Each row is where one point has got to under a steady rotation. How many ticks took it there?
The counts run from 0 to 537.
[104 144 123 169 119 101 142 157 118 153 160 129 121 125 149 121 104 154
 139 130 110 117 117 124 129 139 175 142  56 127 110 114 104 101 152 157
 131 132  98 103 127 131 100  70 149 165 122 104 104 102 135 130 146 157
 163 118 102 131 122 143 160]
490
[119 121 112 106 132 127 137 107  87 153  76 114 130 118 159 155 138 153
 165 119 121 172 120  90 126 133 162 158 120 130 120  84 119 112 119 133
 105  95 110 105 112 145 119 132 131 150 145 143  69  95 126 141 128 140
 114  75 121  93  87 137 170]
303
[133 119 143 108 140 103 121 124 105 137 119  84 143 108 147 137 138 150
 138 141 102 184 122 109 114 141 117 145  69 161 149  72 128 131 156 133
 119 128 112  97 108 158 108  96 123 135 103 121  91  79 153 127 130 149
 144  87 121 101 106 156 151]
381
[158  84 116  86 153 153 113 105 142  99 109  84 148 114 150 149 124 130
 110 144  87 180 136 105  96 142  92 152  97 161 157 107 160 153 151 122
 114 138 130 124 120 153 101 129  98 143 113 118 149 128 148 127  87 117
 145 136 114 106 122 154 122]
281
[100 125 115 172 126 125 146 137  93 141 153 143 120 137 168 108 126 128
 147 122 135 106 117 106 131 130 194 163  85 122 107 116  96  92 120 158
 123 101  86 119 125 126  91  99 132 178 141 127 126 123 133 144 123 156
 140 101  97 118 123 129 165]
154
[127 147 109 169  96 143 138 135  94 133 124 191  91 147  86 128 123 150
 110 123 135 108 145 133 151 119 176 161 123  89  98 142 132  94 125 140
 161 127 125 101 139 112 131 110 113 138 175  98 111 147 118  98 146 119
 130 152 117 163 109  93 145]
107
[105 132  97 191 110 144 113 169  81 138 171 166  97 148 127 129 101 107
 119 125 137  85 143 110 151 128 178 145 126  97  96 119 111  96 125 136
 146 110  92 145 130 122  99 127 127 165 145 147  96 129 130 137 114 139
 127 105 121 142 140 127 149]
152
[111 118 105 121 142 120 161 112 136 108 131 121 121 109 171 116  93 161
 145  94 124 130 136 116  98 139 153 132  51 121 101 174 145 113 113 144
 115 146 128 138 122 123 138  97 133 154 148 115 174 154 114 112 132 154
 177 143  92 115 103 141 152]
502
[109 161 155 140 109 147 109 169  88 118 126 171 103 143  89 141 124 109
 126 115 131 170 131 103 140 125 105 108 162 106  94 117  97 100 162 127
 145 142 125 107 110 137  98 127 141 111 138 146  62 118 107 109 101  63
 137 118 139 152 131 107 150]
374
[134  96 111 122 129 178 106 122  77 113 131  91 125 142 127 161 110 100
 124 101 115 177 142  92 132 118 113 129 135 116 132 109 135 129  98 113
 148 132 143 171 105 133 117 186 116 118 142 179 120 131 114 152  95  93
 149  94 124 124 114 156 117]
14
[117 125  90 157 121 130 157 142 119 120 156 132 123 154 143 158  93 139
 113  87 125 141 137 125 132 116 170 155  64  96  89 161 110  92 114 141
 154 152 135 132 125 109 118 122 151 165 145 122 172 150 108 139 122 138
 182 143  81 140 113 132 126]
500
[154  83 123  91 139 163  97 127 116  98 108  92 137 133 129 175 128 108
 101 129 108 195 161  99 113 131  92 151 130 139 141 100 157 152 135 106
 133 140 147 135 122 146 109 164 116 132 108 153 135 125 143 128  72 115
 127 115 136 116 122 152 102]
428
[111 136 112  91 137 127 146 110 119 132  65 152 122  96 155 133 129 162
 167 129 140 147 128  90 123 150 141 142 145 132 101 123 137 121 137 133
  95  97  85 103 125 151 114 121 129 164 142 133  45 117 126 111 118 134
 111 118 129 102 103 123 173]
0
[132 138  98 159 110 145  88 162  80 158 150 109 114 144  93 169 104 124
 107 152  95 136 135 111 142 125 129 142 136 121 133  82 123 118 165 111
 154 123 110 131 118 138 112 146 121 136 122 129  49  88 147 148 125 105
 143 118 142 153 122 154 134]
340
[118 164 133 139 110 128 113 170 109 127 158 108 112 140 101 166  87 125
 116 104 105 178 124 111 134 128 100 101  99 126 112 117 113 115 167 118
 165 173 139 126 112 137 122 123 146 111 120 131  77  99 114 134 117  82
 187 132 125 156 116 143 131]
531
[142 109 127  73 134 165 108 107  98  98  82 110 114 124 110 156 113 129
 130  98 126 203 156  99 125 131  93 117 130 127 122 131 166 146 101 112
 144 157 169 155 108 142 143 152 119  99 144 162 128 138 102 106 107 107
 148 112 130 115  95 141 124]
316
[142  78 130  76 143 141  99 120 121  89 108  91 129 121 135 151 128 121
 112 133 112 192 161  96 116 146  86 141 120 149 135 103 173 155 126 107
 120 135 149 144 121 150 116 153 110 128  99 161 138 124 144 117  88 145
 129  98 133  99 122 156 120]
427
[129 135 130 144 123 181 111 124  72 150 131 122 133 143 106 141 135 116
 141 134  96 169 108 107 118 117 127 125 138 119 145  81 111 110 142 126
 143 107 115  98 106 144 102 147 100 114 167 138  73 116 121 155 114  51
 141 111 130 141 111 123 147]
115
[113 140 152 168 114 111 138 158 107 116 183 126 109 132 123 117 109 129
 123 100 115 156 129 124 132 128 143 123  42 120 109 125 114 108 133 151
 159 177 144 117 113 127 121  68 129 115 118 119 165 125 128 104 141 144
 185 110 105 139 116 129 138]
422
[128 119 154 113 125 108 144 127 136  85 101 182 108 103 118  97 141 159
 125 138 144 140 150 119 116 146 138 160 103 136 105 154 167 124 143 138
 122 137 132  96 143 144 113  62 106 137 120  99 163 153 137  60 120 166
 116 136 115 126 126  97 148]
177
[116 101  91 125 141 118 130 122 118 124 156  84 118 103 173 114  85 145
 142 120 114 110 143 104 110 150 157 122  56 141 127 130 163 135 111 137
 111 122 108 165 129 137 132  98 122 162 123 128 140 123 139 129 142 183
 171 105 120  97 119 168 156]
200
[111 130 148 124 135 136 145 139 150  92 133 178 101 101 138  72 126 140
 135 144 131 107 143 116 101 159 127 130 111 134 107 159 154 119 153 146
 110 125  93 110 146 143  88  70 114 156 124 106 139 161 142  72 103 140
 132 153 120 116 153  97 161]
31
[163  79 138  85 135 166  93  97 107  97  99 110 121 125 104 144 142 120
 101 144 109 173 159  97 114 135  89 151 144 139 156 101 186 152 126 105
 121 125 146 136 125 148 125 150  80 111 132 136 148 144 144 109 103 118
 116 118 139 120 112 135 114]
24
[106 119 123 108 140 110 108 141 116 130 113 109 111  98 149 113 112 144
 163 152 132 119 152  92 124 157 134 139 123 148 125  88 158 144 142 131
  99 102  80 126 130 158 108 107 124 162  97 138  64  95 152 103 133 181
 114  77 145  93 119 149 165]
190
[114 139 150 156 104 118 129 179 104  99 165 147  98 143 110 148 107 122
 104  86 131 174 152 125 152 116 128 137  83  97  92 130 123 105 131 130
 183 184 166 133 122 129 120 105 149 118 119 141 158 128 112 101 114 131
 162 112 108 147 116 126 116]
275
[121 143 141 180 112 129 131 167  89 125 194 121 116 146 115 128 108 117
 113 107 106 162 125 131 128 116 143 133  52 115 121 114  97 107 141 143
 173 167 148 119 108 121 106  83 133 114 125 122 152 122 120 123 127 105
 185 106 102 153 127 133 136]
421
[117 136 135  82 132 123 114 127 122 116  71 150 117  94 120 138 136 141
 154 143 130 158 143  89 122 153  98 125 166 147 110 106 150 130 160 124
 104 115 105  99 128 165 111 127 128 145 112 141  43 107 133  99 105 125
 102 111 148 113 116 126 166]
483
[115 116 105 168 126 120 127 138  91 146 157 146  96 123 140 100 121 149
 137 153 127  76 137 109 146 145 193 162  98 122 120 106 139 115 120 145
 129  93  85 133 138 128 106  89 120 170 133 119 104 117 158 121 151 184
 113  93 124 117 122 140 163]
300
[141  96 126 125 128 182  96 141 100  80 143 132 103 149 101 152 108  95
  89 105 123 159 162 111 130 120  95 122 142 104 116 143 159 135 115 104
 160 159 161 164 119 128 121 166 107 110 134 165 153 158 113 109  85  90
 146 124 126 140 125 127 103]
318
[105  94 154 117 140 122 115 134  89 111 147 102 109 117 163 100 130 117
 153 126 129 152 147  96 130 144 143 145  81 144 129  86 149 141 107 139
 118 115 117 145 120 154 104  96 111 130 106 158 144 117 144 116 126 182
 129  53 123  86 124 147 153]
122
[159  94 113 105 134 187 129  86 107 109  75 132 137 139 117 166 145 117
 112 129 109 181 133 107 108 117 121 164 147 120 135 127 148 122 125 119
 131 117 137 112 120 134 113 174  95 126 168 125 131 151 117 132  85  72
 121 147 113 134 106 115 126]
361
